128 stands for zero in the data rows.
Here are some points, one per row:
[143 105 158 139 137 115 145 107 106 140 114 117 146 148  85 129  99 134 128  96 105 116 140 137 145 141 123 132 120 146 129 106 183 113 111 125 108 136 131 196 156 136 161 138 150 154 126 107 135 162 231 171 204  95 199 113  94 125  71 124 141 157 150  63]
[121 122 135 123 110 115 121 117 156 110 146 145 118 111  80 130  74 114 181  89 134 142 112 159  94  53  57 104 179 148 203 154 131 140 144 164  80  92  50 112 145  66 151 129 111 144 121 123 138 117 126  90 152 164 139 101 150 169 103 128 106 118 122 145]
[135 109 145 122 148 148 199 101 191 107  65  95 139 187 184 185 131 214 103 160 158 155 102 183 115 127 108  99 111 173 112 166 145 131 127  58 106  79 107  99 119 106  87 132  90 145 141 151 141 151 144 125 131 104  89 107 128  97 156 142 130 144 134 116]
[121 141 124 136 152 142 152 164 154 160 166 139 139 136 103 144 146 135  96 122 130 208 103  73  93 173 109 151  66  49 137  88  43 164 161  59 130 130  79 120 153 122 140  15 128 159 137 109 147 112 156 185 135 160 144 108 115 169 129 121 140 126 114 135]
[101 208 152 105 170  82  96 162 169  98 118 171 132 169 194 111 199  89 113 162 110  83 140  82 134 163 102 118 157  89 120 137 136  85 100 107  85 142  60 154 120 111 148 131 128  89 146 174 100 156 143  96 149 163 131 119 144  99  82 135  99 124  97 114]
[194 180 118 142 128  87 153 158 151 133 118 153 136  68  88 133 125 101 144  87 134 128 146 143 201 153 110  91 132 232  76 144 133 134 103  90 132 158 127 103 149 114 151 127 146 189 145 177 128  90 123 173  92 173 105 130 116 119 111  99 158  99 128 157]
[102 166 201 109 190 132 113 100 125 185 130 102 208  64 143 147 107 134 185 127 157 121 167 125  65 148 141 129 137 122 126 123 146  69 119 125 159 129 177 121 101 104 119  90 143 133 169  69 158 127 106 117  93 137 101 121 173 110 127 109  94 188 135 137]
[123 146 164 159  94 125  95 108 101 103 153 143 112 119  85 142 142 166  45  55 118  95  90 136 129 105  95 119 172 109 153 112 123 119  86 108 133 175 184 146 163 143 119 111 104 103 118 160 154 161  88 167 104 115  96  87 173 112 175 157 129 182  70 112]
[147 147 151 117  39 111  72 155 137 135 123  81 117 191 132 104 110 112 167 123 107 134 111 133 118 161 172 184 208 128 104 116  66 139 162  63 126 137 104 125 101 118 134 145 133 166 113  92 103 102 103 115 138 124 145 131 108  87 162 103 160 155 128 117]
[210 100 115 142 146  37 112 177 119 126 154  77 119 160 164 158 135  81 159 164  91 138  48 137 112 104 132 177 106 123 138 162 131 132 122 157 121  83 158 152 117 140 103 113 196 113  89 138 139 136  98 169  90 137 107 125 164 137 112 134 110 126 126  90]
[149  86 143 107 170  88 112  63 144 122 120  99  78 145 134 102 163 167  82 163 152 144 123 161 153 127  96 155 131 164  71  95 134 155 172 136 158 131 116 123 172  98 134 116 177  57 136  83 137  83 126  90 120 108 150  97 104 137 113 116 108 153 105 200]
[131 104 154 109 138 149 132 117  95 126 144 144 118 108  98 155 103  94 112 121 103 129 123 113 121  80 110 138 145 136  94 145 122 132 104  92 107 166 102  99 153 106  68 109 111 105 139 116  36 101 157 141  98  77 149 198 102 105  86 118  74 103 191  85]
[169 145  94 140 136 164  58 111  90 133  80 194 133  96 123 131 134 153 118 123 205 192 124 115 100 114 156 187 156 160 132 124 115 119 160 125 147 123 140 147  83 160 143 136 126 116  92 221 118 168 191 108 111 129 118 141 130 149 110 116  88 153 145 119]
[108 114  64 173  94 126  96 101 167 189  93 146  91 111 136 175 119  94  99  94 118 102 147 150 100 116 179 103 132  99  84 171 162 142 159 128 165 168 132 139 114 126 103 123 159 158 151  90 115 151 135 115 182 136  58 132 111 177 106 136 124 118  66 117]
[178 171  93 138 125 139 141 136 185 130 141 134 133  87 134 136 128 129 178 141 157  71 117 154 128  89 129 113 138 127 181  88  96 150 123 103 123 134 186  99 189 181 138 118 131  96 110  99 131 153 158 131 170 104 147 206  83  86  93 184 123 110 130 158]
[169 137 143 151 107 149 154 145  95 175 132  92 109 193 144  93 103 101 122 140 108 115 136 112 144 102 134 119 113  99 168 107 159 122 170  47 101 151 192 178  70  65 161 105 120 129 157 161 146 120 102  98 109 136 153 124 106 166 144 144  89  86 156 171]
[ 91  92 204 123 107 161 102 182  90 120  81 157 141 110 111 123 174 152 214 182 104 154 107  92 161 100 130  99 145 139  91 141 163 145 136 118 120 142 119 149 142 213  99 100 118 143 132 102 158 146  63 123 129  91 124 107 121 162 100 160 134 111 109 155]
[ 87 135 139 154 153 158 113 182 154  84 174  99 190 109 142 159 130 109  81 139 101 117 125 102 141  99 164 125 132 192  87 121 124 106 170 183 130 102 190 135 136 101 137 101  63 137  64 108  69 157 147 112 155 130 147 101 132 153 173 109 128 113  99 143]
[ 95 198 133  50 110  88 194 143 123 115 155 107  45 129 122  90 128 108 146  76 151 219 142 125 124 146 192 119  98 131 143 168 126  95 157 140 140 116 148 177 148 139 105 121  99 108 118 109 144 111 145 105  94  72 119 131 143 114 119 161 128  94  93 103]
[161 100 123 121 114 157 160 120 122  93 211 206 149 199 125 118 145 175 137 157 107 141 133 129 104 107 157 137  85 158 151 151 122  68  94 106 149 147 124 122 133 120 126 159 182 140 154 100 101 109 126  88 110 145 146 177 127 159 142 117 177 167  68 150]
[147 147 117  75 111  91 143  80 101 153 147 153 132 158 135 159 181 170 143  96  62  68  98 150 132 144 188 110 129 113 118 128  97 136 114 131 121  67 121  90  93 163 155 143  82 107 146 118 107 104 150 133 104 122 152 106 128 216 121 122 134 163 181 174]
[112  85  93 179  65 120 179 141 158  98 136 175 112 102 126 122 165 149 141  95 167  88 110 112 126 145  95 122 163  90 103 123 187 144 122 126 168 103 147 124  82 110 129  78 136 144  92  99 127 101 157 116 114 108 191 167 177  81 102  93 111 113 167 115]
[ 50 152 121 114 127 118 109  92 167 176 150  78 143 105 102 102 148 130  75 144 109 181  72  96 137  69 123  91 125 125 123 111 137 104 129 144 133 148 138  95  72 160 119 159 207 149 114 195 120 129 134 114 183 103 121 172 145 120 131 122 177 127 176 153]
[117 146 107 150 154 182 142 103 156 110  75 112 114 177 115 120 151  95 161  83 132  91 190  94 103 136 142 173 152 136 159 130 150 134  70 153 141 126 129 140 205 132  49  93 182 148  80 165 132  98 140 125 148 125 124 104 127 162 176 137 143 132 190 154]
[146  98 147 177  93 129 129 124 186 109 137 127 130  86 126 148  72 176 130 111  87 138 175 113 160 208 140  97 106 112 157  76 104 137 120 185 100 111 123 153 113 137  93 121 175 104 119 176 103 138  94  66 109 124  92 143  65 139 106 125  98 160 157  96]
[105 134 132 194 105 161 167  69 134 166 100 131 124 107 127  95 128 135 139  95 143 112 105  88 140  57 140 153  73 123  56 117  76  78 110 141 129  94 121 158 129 132 154 162 111  87  96 116 133 140  95 122 119 206  98  99  82 101 112 139 152 118 133  86]
[ 84  75 144  81 171 133 111 180  57  97 127  89 117 113 112 144  94 108  95 112 171  79 110 171 161 124 185 121  88  94 123 119 154 135 146 111 151  99 120  88 148 163 111 113 116 152 105 180 142 111 117  65 147 200 132 140 123  92 100 118 152 160 111 118]
[118 109  59 128 118 152 129 103  74 118 144  80 108 104 158 119 158 147 155 153 132 131 148 148 212 169 112 126 105 167 153 134 121 101 119  96  89 171  71  70  80  79 102 108 123  75  96  87 146 187 145 133 144 133 126 123 147 160 158 151 156 160 125 131]
[140 132 158 147  90 120 161 142 114 112  78 124 143  46 139 105 143 153  89 170 128  90  81 110  72 162 181 212  98  78 182 168 171 134 169 163  56 184  99 102 164  69 156 193 128 144 149 128 115 105 135 160 107 106 114 121 118 114 141 117 153 132 121 178]
[138  96 103 152 166 163 122 115 123 171 143  91 170  99  68 116 150  99 150 129 117 152 149 207 129 162  84 154 136  58  96 151 105 155  79 141 117 103 135 178 101 135  83 159  83 137 145 168  97 160 133  99  97 108 149 116 146  92 127 150 156 103  54 178]
[ 98 138 128 189 180  17 116 167  93 127 154 162  92 159 155 104  64 173 153 175 124 143 190 148 148  85 136 157 154  87 128 126 119 100 103 146 150 148 133 119  93 137 118 131  82 155 123 118 144  89 143 168 137 110 104 112  97 127 139 138 146 118 156 155]
[139 184 108 102 210 174  94 151 114  81 128 128  73 134 126 150 156 170 153 129  58  82 143  82 136 154  54 129 128  74 116 177 118 139 192 118 154 116 132 121 125  98 195 189 142 150 111 127 138 137 111 113 134 110 105 140 131 102 130 127 135 121 139  85]
[103  85 115  62 144 144  96 201 135  89 111 131 191  92 154 111 122 123  64  63 152 120 116 128 147 109 137 130 139 134 153 115 114 128  76 114 147  95 106 160  84 139 127 176 166 134 164  66 169 103 119 148 117 110 103 106 106 135 156 181  98  93 134 130]
[127 145 188  87  93  97 208 147  92 128 156 142  59 103 135 161 108  79 132 183 169  89 132 112 104 145  61 164 107 157 116 104  92 167 130 149 157 124 155 151  89 162 100 172 125 145 169 133 118 145 130 125 182 146 123 121 128 166 194 134 107 143 136 124]
[115 100 131 163 114 121 117 145 102 154 125 109 105 144 117 124 122  96 110 128 122 172 188  80  37 156 117  98 143 160 128 104 174 182  48 118 109  65 125  22 163 104 210 169 112  94 119 127 149 146 120 122 120 126 124 141 137 127 115 146 138 112 107 124]
[148 142 110 126 107 148 152 115  86 151 102  92 181 126 143 119 144 140  65 180 136 174 136 127 167 129 131  75 215  94 152 184  86 155 100 202 182 147 138 157 187 107 124 129 121 135 134 111 154 133 137 102 127 189 138 169 110 142 120 115 121 130 157  88]
[ 98  75 136  74 133 148 108 156 170  90 105 138 100 188  84 103 104  85 179 153 153 120 110 134 119 146 135  73 123 109 117 112 112 101 157 172 152 159 177 130 107 100 118 154 107  73 152 127 149 172 149 222  71 154 110 142 112 134 131  88 156 136 145 159]
[168 151 120 119 100 110  81 114 163 104  84  98 197 157 123 154  79 128 105 108 171 129 171  81 161 114 104 157  64 113 126 158 129 141 140 164 127 144 142  97 106 187 104 135  71  94 177 122 159 102  94 131 143 102 179 136 184 150 121  96 151 101  88 108]
[102 163 125 171 102 180  94 117 117 142 153 119 104 135 124  85 144 144 110 138 143 112 154 204 148 159 133 117 102 177 154 134 135  93 155 148 121  74 121  91 156 153 127 120 162 178 177 140  83 127  88 224 126 142 162 111 143 101  94 117  62  69 144 101]
[ 98  34  95  70 153 100 118  40 143 161 124 198 139 142 173 111 143 122 116 151 102 118 136 153 131 185 106 158 132 182 144 131 102 104 156 116  70 154 164 129 151 146 156 111  95 147 100 130 168  97 100 107 140 133 120 151 139 116 163 126 133  89 121  98]
[156 114 110 165 148 153 155  91  84 102  99 141 141 120 170 145  99  62 137 132  77 146 100 117 127 111 159  65 107 145 178  68 116 137 142 148 200 161  89 147 110 173 152 125 113 127 147 126 113 110 138 118 125  99 109  62 194  47 142 116 138 114 117 148]
[133 167  78  89 125 139 126 134 133 155 180 156 150 140 136 112 104 129 162 125 172 136 127 162  98  97 117  93 123 125  94  89 219 211 115 159  77 141  62 159 155 120 164 116 118 118 106 127 111 128  81 146 117 121 131 141 115 120 185 105 119 155 149  89]
There is one direction along which these points spread out most. Take the direction at right angles to it along which they spread out most. Then take the direction at right angles to both along which they spread out most. Go by this last direction. How many in every 100 of the points above lie lower along it than each point below? Round to a whole number. More than half of the points above lie lower than the first one.
[117 146 107 150 154 182 142 103 156 110  75 112 114 177 115 120 151  95 161  83 132  91 190  94 103 136 142 173 152 136 159 130 150 134  70 153 141 126 129 140 205 132  49  93 182 148  80 165 132  98 140 125 148 125 124 104 127 162 176 137 143 132 190 154] 50
[140 132 158 147  90 120 161 142 114 112  78 124 143  46 139 105 143 153  89 170 128  90  81 110  72 162 181 212  98  78 182 168 171 134 169 163  56 184  99 102 164  69 156 193 128 144 149 128 115 105 135 160 107 106 114 121 118 114 141 117 153 132 121 178] 52
[ 98  34  95  70 153 100 118  40 143 161 124 198 139 142 173 111 143 122 116 151 102 118 136 153 131 185 106 158 132 182 144 131 102 104 156 116  70 154 164 129 151 146 156 111  95 147 100 130 168  97 100 107 140 133 120 151 139 116 163 126 133  89 121  98] 5
[169 145  94 140 136 164  58 111  90 133  80 194 133  96 123 131 134 153 118 123 205 192 124 115 100 114 156 187 156 160 132 124 115 119 160 125 147 123 140 147  83 160 143 136 126 116  92 221 118 168 191 108 111 129 118 141 130 149 110 116  88 153 145 119] 26
[112  85  93 179  65 120 179 141 158  98 136 175 112 102 126 122 165 149 141  95 167  88 110 112 126 145  95 122 163  90 103 123 187 144 122 126 168 103 147 124  82 110 129  78 136 144  92  99 127 101 157 116 114 108 191 167 177  81 102  93 111 113 167 115] 71
[ 91  92 204 123 107 161 102 182  90 120  81 157 141 110 111 123 174 152 214 182 104 154 107  92 161 100 130  99 145 139  91 141 163 145 136 118 120 142 119 149 142 213  99 100 118 143 132 102 158 146  63 123 129  91 124 107 121 162 100 160 134 111 109 155] 60
[148 142 110 126 107 148 152 115  86 151 102  92 181 126 143 119 144 140  65 180 136 174 136 127 167 129 131  75 215  94 152 184  86 155 100 202 182 147 138 157 187 107 124 129 121 135 134 111 154 133 137 102 127 189 138 169 110 142 120 115 121 130 157  88] 19
[102 166 201 109 190 132 113 100 125 185 130 102 208  64 143 147 107 134 185 127 157 121 167 125  65 148 141 129 137 122 126 123 146  69 119 125 159 129 177 121 101 104 119  90 143 133 169  69 158 127 106 117  93 137 101 121 173 110 127 109  94 188 135 137] 48
[147 147 151 117  39 111  72 155 137 135 123  81 117 191 132 104 110 112 167 123 107 134 111 133 118 161 172 184 208 128 104 116  66 139 162  63 126 137 104 125 101 118 134 145 133 166 113  92 103 102 103 115 138 124 145 131 108  87 162 103 160 155 128 117] 86
[115 100 131 163 114 121 117 145 102 154 125 109 105 144 117 124 122  96 110 128 122 172 188  80  37 156 117  98 143 160 128 104 174 182  48 118 109  65 125  22 163 104 210 169 112  94 119 127 149 146 120 122 120 126 124 141 137 127 115 146 138 112 107 124] 43
[123 146 164 159  94 125  95 108 101 103 153 143 112 119  85 142 142 166  45  55 118  95  90 136 129 105  95 119 172 109 153 112 123 119  86 108 133 175 184 146 163 143 119 111 104 103 118 160 154 161  88 167 104 115  96  87 173 112 175 157 129 182  70 112] 36
[135 109 145 122 148 148 199 101 191 107  65  95 139 187 184 185 131 214 103 160 158 155 102 183 115 127 108  99 111 173 112 166 145 131 127  58 106  79 107  99 119 106  87 132  90 145 141 151 141 151 144 125 131 104  89 107 128  97 156 142 130 144 134 116] 0
[103  85 115  62 144 144  96 201 135  89 111 131 191  92 154 111 122 123  64  63 152 120 116 128 147 109 137 130 139 134 153 115 114 128  76 114 147  95 106 160  84 139 127 176 166 134 164  66 169 103 119 148 117 110 103 106 106 135 156 181  98  93 134 130] 40
[121 122 135 123 110 115 121 117 156 110 146 145 118 111  80 130  74 114 181  89 134 142 112 159  94  53  57 104 179 148 203 154 131 140 144 164  80  92  50 112 145  66 151 129 111 144 121 123 138 117 126  90 152 164 139 101 150 169 103 128 106 118 122 145] 57
[ 98  75 136  74 133 148 108 156 170  90 105 138 100 188  84 103 104  85 179 153 153 120 110 134 119 146 135  73 123 109 117 112 112 101 157 172 152 159 177 130 107 100 118 154 107  73 152 127 149 172 149 222  71 154 110 142 112 134 131  88 156 136 145 159] 76
[ 87 135 139 154 153 158 113 182 154  84 174  99 190 109 142 159 130 109  81 139 101 117 125 102 141  99 164 125 132 192  87 121 124 106 170 183 130 102 190 135 136 101 137 101  63 137  64 108  69 157 147 112 155 130 147 101 132 153 173 109 128 113  99 143] 33
